In the rows, zero is written as 128.
Where one turn sends some rows of the set: a few examples, then the rows asked
kaz: [172 113 142 127 144 128 124  95 133 138 120 153 106 125 143  94  88 140
 144 156  99  97 145  92 131 138 125 134 122 119 131  95 134  97 160 152]
vuz: [122 107 153 129 115 127 132 118 133 115 106 133  87 179 160 110 128 139
 164 147  98 108 106 101 121 140 104 111 132 132 158 132 144 142 157 148]
zes: [118 123 136 146 157 120 132  77 157 141 108 160 109 147 136 120  86 140
 134 152 103 138 145  88 142 107 135 119 135 125 103 122 155 112 158 152]
bani: [139 108 161 121 119 139 124  97 114 107 121 150 117 147 145  93 127 112
 139 140  72  96 102 122 160 101 143 136 122 148 151 112 164  99 151 146]
pez: [170 135 141 109 139 119 134  74 134 115 113 151 125 130 152 137  95 121
 135 163 104 117 137 115 136 116 116 114 137 108  96 113 147 120 157 146]
mul: [138 128 145 143 143 121 138  90 125 122 117 138 116 137 135  68 105 113
 140 151 100 128  94 122 107  64 134 116 121  97 110 123 148 114 168 133]
tul: [115 151 154 129 131 122 132 130 106 102 119 158 125 128 172  84 116 128
 136 159 117  97 116 115 130 111  94 129 116  99 160 120 161 113 104 136]
Lomik: [127 136 160 137 137 133 136 130 138 120 116 171 115 114 137 132 108 116
 137 147 100 120 175 111 119 123 153 109 147 124 143 115 133 113 166 136]
Lefo: [149 125 126 136 147  85 132  71 136 134  88 151  99 120 136 123 106 119
 140 151 120 136 112  93 150 124 118 116 158 111 129  99 139 106 144 150]
mirul: [122 119 145 142 121 113 157  98  84 113  94 167 107 136 115  89 114 128
 120 159 119 119 116 136 105  85 127 107 113 132 162 117 142 113 155 137]
nev: [100 164 144 137 128 125 152 135 110 108 127 163 126 153 172 101 117 123
 133 146 114 129 105 127 125 113 103 129 124 101 154 119 165 107 103 144]
tavum: [115 130 146 143 150 126 126  77 155 103 127 138 106 150 125 150 127 122
 153 168 115 126 102 115 135 111 129  88 114 127 161 133 160 117 157 154]
nepe: [147 134 149 138 161 114 122  94 141 108 148 122  90 151 128 119 114 120
 124 160  96 119 103 135 141  94 105 128 133 134 169 120 179 101 168 153]
luziv: [101 136 122 140 133 128 131 100 133 108 120 183 124 158 140 108 131 106
 131 149 161 134 131 118 132 133 136 117 124 132 127 104 149 115 120 142]
Ded: [116 129 117 151 121 113 127  83 119 107 112 158 113 138 126  94 153 132
 144 136  99 132  94  97 129 115 150 106 110 142 153 100 147  98 146 141]
Zos: [155 116 138 116 138 108 153 116 122 125 134 165  92 144 137 118  97 138
 132 153 111 138 158 135 131 101 114 124 154 140 134 109 144  83 155 154]
Fet: [103 145 144 124 131 121 124 114 123 111 124 163 122 145 187  81 101 134
 130 159 112 105  98 108 145  93  98 114 128 113 140 130 161 111 105 144]
Vipa: [142 153 141 141 154 111 155  99 127 112 106 160 104 124 127 129  90  94
 114 155 112 152 148 143 132 125 123 119 152 138 138 112 138 115 150 125]
vagev: [171 146 138 121 127 107 133 110 115 102 110 162 113 119 135 124  89 117
 119 146  95 106 134 121 131 137 123 132 157 139 138  82 156 105 156 157]
Lamuf: [140 127 131 167 129 126 157 125 151 134  92 165  92 131 120 116 109 122
 154 156 109 151 123  96 136 140 134 131 152 118 140  98 144  93 156 145]
rif: [125 139 154 141 145 129 134  93 143 115  96 173 115 131 151 129  92  97
 135 149 100 137 120 103 149 148 143 110 156 113 132  83 117 115 164 139]
beti: [113 128 152 100 129 118 132 120 119 107 105 183 145 134 130  86  98 125
 114 159 144  97 126 115 120 115 109 126 130 124 117 118 149 110 151 133]
Dovon: [114 148 128 140 137 130 134 120 136 120 119 155 128 143 171  72 104 119
 144 153 113 123  80 102 134 113  96 124 124 105 152 131 145 111 101 137]
Fupi: [108 139 169 113 135 140 132  97 134 107 132 150 103 135 124 121 101 111
 131 171 108 103 108 136 102 128 128  88 107 138 163 109 137 110 173 153]
safaf: [151 137 154 164 152 110 148 141 107 133 116 166 123 145 164 114 108 115
 120 136 119 103 114 138 154 128 138 135 143 101 154 121 162  96 139 126]
kedo: [130 143 139 138 158 101 128 126 135 136 112 163 151 134 149  84 101 127
 127 130 121 116  91  94 126 126 131 126 141  86 123 122 138 100 161 122]
foze: [137 150 153 127 127 126 119 100 135 117 121 131  99 135 131 102  94 140
 137 168 114 109  75  95 101 124 128 105 119 106 144  97 162 110 192 156]
kis: [131 136 165 144 139 118 132 122 127 124 116 133  83 145 133 118 109 116
 131 156 119 134  83 113 129 107 124 118 157 104 192 105 154 109 189 147]
gufav: [151 119 119 146 136 122 124 100 145 134 132 163 109 146 166 100 128 104
 131 153 125  97 108 133 162 113 127 123 136 131 120 121 166  96 112 147]
zev: [127 143 159 150 141 122 125 128 139  93 133 118  80 165 159  92 118 130
 160 146  87 113 126 123 108 138 115 117 120 134 132 124 165 134 160 130]
sivak: [102 115 166 145 148 111 138 116 139 134 109 125  76 165 152  95 112 112
 152 139  92 106 117 124 103 116 104 109 137 116 149 137 138 145 156 146]
vol: [ 93 130 147 144 135 108 136 122 139 112 120 140  76 166 142  86 131 132
 135 141  76 115 110 121 105 138  90 117 131 144 144 106 143 119 165 143]
divi: [125 130 138 155 134  94 131 125 124  99 111 135  85 168 147 104 111 162
 150 147 103 108 116 110  97 114 101  97 133 129 143 135 160 142 162 146]
fid: [ 90 168 134 145 137 130 125 122 128 117 123 161 134 142 170  88 115 113
 128 136 112 122 105 100 120 112 117 123 126 105 161 123 154 126 105 142]
rede: [133 130 173 154 141 140 140 112 105  97 119 146 123 163 153 107 113 109
 157 134 103 143 110 120 139  95 169 124 129 100 152 116 152 121 167 128]

mul goes to bani
Fet goes to tul
kis goes to tavum
And these:
zev goes to vol
vagev goes to Vipa
zes goes to kaz
luziv goes to kedo

